In the data rows, the value 128 means zero.
Some points, each followed by its number:
[122 124 124 126 144 100 113 104  98 202 183 103 106 211 122 122] 0
[191 129 166  63 206 114  91 164 178  96 129  92 192 101 134 105] 1
[156 142 151 133 158  53 123 162 153 120 173  99 137 128 102 104] 2
[124 140 120 175 116 113 152 128 137 135 171 115 136 134 148 111] 3
[127 130 131 119 130 120 124 134 133 122 130 129 128 126 120 135] 4
[135 122 127 162  91 150 145 104 124 154 158 123 146 134 127 100] 5
[185 131 117 141  90 161 109  71 119 124 126 103 102 163  85  93] 6
[ 51 171 121 188 142  98 167 180 151 140 157 128 118 121 117 137] 7
[134 117 116 146 105 126 146  76 118 149 159 128  97 140 117 129] 8
[138 158 129  77 202  86  83 135  90 108 110 102 102 166 122 173] 9
[153 103 157  85 120 146  99 106 113 114 123 150 119 123 128 115] 10
Which five points above are nearest to each new point by angle? Their numbers follow each, smallest number first.
[147 148 117 136 142 113 143 127 130 146 139 111 124 152 116 116] 0 2 3 6 8
[113 123 114 126 117 112 138 129 125 142 145 127 148 142 142 132] 0 3 5 7 8
[121 127 125 134 110 140 131 117 113 131 132 134 119 135 139 132] 0 3 5 6 8
[129 101 159  69 151 115 106 165 166 101  78 116 155 105 120 130] 1 2 4 9 10
[141 119 136 112 154  98 127 154 154 114 115 115 161 147 135 131] 1 2 4 7 9
[131 116 135 111 103 143 116 131 122 120 103 151 120 126 138 124] 1 4 5 6 10
[137 103 149 102 119 146 114 111 106 109 121 147 115 128 137 124] 1 6 8 9 10
[146  85 131 150  60 197 100  99 115 116  89 180 121  72 143 116] 3 5 6 8 10
[165 111 166  67 128 155 109 148 146 101  87 156 116 100  79 107] 1 4 6 9 10
[136 128 128 128 111 144 121 122 118 117 129 142 127 123 128 122] 3 5 6 8 10
[127 117 128 120 126 138 115 128 126 117 117 135 124 116 133 142] 1 4 6 9 10
[131 131 140 118 121 126 101  92 114 109 120 107 129 169 143 125] 0 6 8 9 10
[122 132 119 136 129 111 140 113 104 143 155 118 133 158 153 133] 0 3 5 7 8
[132 141 119 117 147 116 121 138 127 117 120 112 123 131 128 143] 1 2 4 7 9
[147 143 127 156  84 155 107 133 124  69 100 174 119  84 154 112] 1 3 5 6 10
[132 102 131 138  84 158 114 106 102 141 137 154 124 123 147 114] 3 5 6 8 10
[108 149  90 255  75 173 187 136 132 118 114 162  73   2 134 160] 3 5 6 7 8
[182 140 113  88 175  94 111 114 142 122 128  88 158 182 131 104] 0 1 2 6 9
[106 129 106 141 114 133 121 130 128 138 123 144 124 119 147 136] 0 3 5 7 8
